One turning vector, and how many steps it has turned
The counts run from 0 to 677.
[122 116 123  79  86 154 109 100 116 183 145  76 102 154 105 156 163 120
 163 105 143 132 159 180  93 118 160 139 132 137 120 128 118 104 160 120
  92  64] | 85
[ 87 132 123 136 164 172 124 115 109 118 118 100 130 145 187  84 177 132
  91 140 157 109 122 101 145 111 158  75  65 153 133 155 114 138 159 122
 127 155] | 146
[132 151 104 127 187 158 139 104 115  89 110 114  78 159 161  66 125 130
 114 165 127 143  72 135 177 131 107 127 130 130 106 143 150 138 118 113
 147 160] | 130
[120 142 134 139 129 109  89 139 108 177 157 122 151 146 109 174 160  96
 127 100 100  68 179 132  93 128 166 115 114 148 126 136 157 133 166 114
 124 114] | 323
[161 108 131 166 180  88 156 137 136 102 104 110 174 112 124 171 128 128
  64 105 120 128 142 106 104 141 140 148 125  90 159 139 127 155 160 153
 129 130] | 563
[152  94 105 160 142  91 123 140  71 106 102 118 184 116 137 115 128 138
 114 107 170 167 153  87 122 142 171 136 147 134 128 157 150 138 149 116
 114 157] | 160
[145 137  74 124 153  92 106 113 105 145 122 126 146 152 114  98 151 136
 126 117 172 116 165  89 128 121 163 113  96 200 143 149 165 125 150 120
 137 175] | 79
[ 90 158 137 111  84 109 150 100 132  81 164 155 161  95 117 142 124 178
 117 131 114 139 123 123 110 161 131  94 145 109  89 139  86  93 133 134
  69 159] | 138
[115 123 136 125 118 203 118 109 106 126 149  99  86 131 176  82 138 139
 143 147 169 127  61 129 167 124 153 142 154 131 114 119 104 117  97 105
 137 127] | 451
[115  52 169 151 121  81 133 162 147 135  99 122 160 105 108 154 137  94
 140 108 111 121 185 136 111 137 142 144 137  91 160 126 127 150 183 128
 128  88] | 485
[110 138 167 137 119  82 135 106 163  94 118 133  88 151 100 152  97 136
 112 104  88 126 127 157 100 151  78 136 144  67 172 117  98  98 125 109
  84 179] | 423
[ 81 179  86 129  81 141 117 144  78 120 160 106 136 115  68 125 119 136
 168 116 145 183 137 127 138 115 110 151 142 163 137 122 146 117  94 138
 171 108] | 394
[137 162 120 143 180  89 134 123 139 129 131 105 134 153 128 131 160 110
  84 112  67  80 153 130  95 149 127 106  79 121 160 101 140 159 190 135
 128 162] | 644
[ 87 115 178 124 107 134 117 124 130 113 100 174 163 143 154 158 133 153
 135 140 109 108 158 132 136 117 147 110 139 118  70 195 150 113 144 139
  45 137] | 526
[142 147 123  92  98  99 173 105 192 152 117 161  89 149  77 106 109 135
 173 140  94 154 109 173 122 165  89 169 136 160 139 102 132 118 138 104
 127 147] | 194
[130 103 145 145 150 203 109 148 135 110 156 124 109  93 133 145 121 145
 122 137 139 133 133 128 139 108  90 149 178 115 111 126  96 104  60 141
  93 114] | 532
[ 87  93 163 163  89 108 102 141  86 117 118  73 150 109 116 147 121 105
 171  94 139 170 130 146 133 124 124 170 165  97 136 144 136 114 147 130
 110 112] | 165
[105 159 167 110  95 125 126 103 146 123 124 121  66 176 135 110 121 138
 159 164 100 131  76 178 148 124 125 141 122 118 117 147 153 101 168 105
 102 155] | 126
[190 132 129 178 161 119 108 118 157 170 139 111 113 144 126 149 132 107
 113 117 115  94 107 115 101 144 178 160 149 143 139  79 168 130 160 124
 140 157] | 561
[117 151 101  95 129 199 102 110 153 154 172 110  69 149 102 126 161 136
 142 119 159  99 153 130 122 115 109 135 114 173 119  92  98 103  77 111
 113 106] | 613
[151 161  93 146 167 193  98 114 118 140 159 152 130 143 139 108 147 126
 126 138 126  95 145 113 135 137 163 127 143 195  84 121 160 154  82 134
 100 161] | 535
[158  81 117 131 159 138  96 115  71 139  96 103 108 161 150 132 113 139
 120 107 194 151 139 119 122  93 135 144 142 123 140 175 128  98 105 111
  72 151] | 305
[101 153 128  64 102 126 159 153  94 132 108 175 134 149 160  97 100 131
 164 165 135 133 117 132 164 139  95 100 121 142 104 163 159 132  97 116
 160 127] | 513
[133  89 125 115 111  93 129 168 100 117 113 103 179  83 114 150 143 142
 124 103 164 141 171 118 127 108 127 109 100 106 158 168 105 102 143 131
 108 104] | 82
[121 105 111 136 100  71 126 173 105 134 173 134 168  95 141 111 121 150
 177 141 185 131 132 107 173 115 159 123 166 147 128 144 149 111 134 113
 156 122] | 378
[121  85 119 129 138 172 116 100 131 123 123  79 111 149 115 138 131 119
 134 103 126 164 154 139 122 146 102 188 180 135  96  90 154 154 127 124
  81 137] | 169
[149  73 104 110 157 139 147 170 166 126 146 178 137  82 151 107 124 145
 127 148 174  97 181  95 165 104  98  90 120 151 140 128 127 108  91 125
 118 118] | 294
[121 141 123  98  62  79 159  87 160 176 144 147 139 126 132 148 130 120
 142 146 117 131 112 129 120 146 131 128 126 135 128 105 165  99 185  97
 121 106] | 582
[129 160 124  87  84 102  89 155  92 153 181  96 141 120 101 138 146 143
 157 120 155 135 121 140 117 106 180  94  82 113 165 150 105 101 143 120
 153 128] | 622
[110 103 125 123 132  85 103 154  55 159 105 120 139 116 128 126 128  80
 133  82 128 131 149 134 116 131 174 114  96 106 163 156 128 134 152  97
 176  90] | 404
[156 149 121 121 178 151  92 121 106 141 124  87  79 197 119 123 125 119
 143 110 130 129 145 142 123 131 146 165 122 158 126 132 158 155 144 108
 113 167] | 628
[148 177 133  92  79 126 101 145 102 185 189 130 145 136  98 150 129 108
 172 110 134 128 104 143  91 161 188 149 141 126 127 127 116 130 136 133
 160 113] | 17
[116  91 130 144 162 182 107 124 153 116 119  89 145 119 126 116 197 101
  99 107 121 118 198 103 110 124  99 130 108 149 132 114 101 167 131 161
 122 131] | 469
[128 152 113 164 180 126 111 105 110 140  90 133  87 177 105 136 150  81
 105 105  99 101 141 142 118  96 125 124  86 133 134 141 209 154 155 113
 131 133] | 105
[129 170 113 108 115 119 191  98 138 145 128 149 102 148 126 103  81 140
 131 154 132 171  57 131 149 150 131 171 165 139 129 126 157 116  92 131
 153 127] | 275
[ 86 114 158 143  94 146 113 138  92 129 139  57 114 133 122 130 132 112
 153 115 147 169  93 156 134  98 167 177 148  85 148 124 112 128 137 122
 156  78] | 166
[169 128 126 149 143 111 125 135 120 101  98 156 122 111 172  77 117 151
  97 154 161 138  86 110 120 127 123  98  90 132 149 159 112  94 106 110
 124 208] | 440
[160 132 103 107 159 171 110 135 155 113 156 118  99 134  99 129 147 150
 118 120 155 134 190 127 143 118  64 134 134 163 125 115  98 100  80 134
  90 147] | 614
[138 168  91 117 110 167 129 102 144 124 177 108 101 134  83 124 159 184
 116 130 160 164 111 126 139 105 133 146  98 183 119 109 125  95  87 143
 142 142] | 74
[151 150 104 153 154 113 142  93 135 115 115 166 114 164 121 108 141 184
  94 128 172 109 131 112 131  94 201 107 113 158 141 151 172 106 130 124
  99 170] | 602
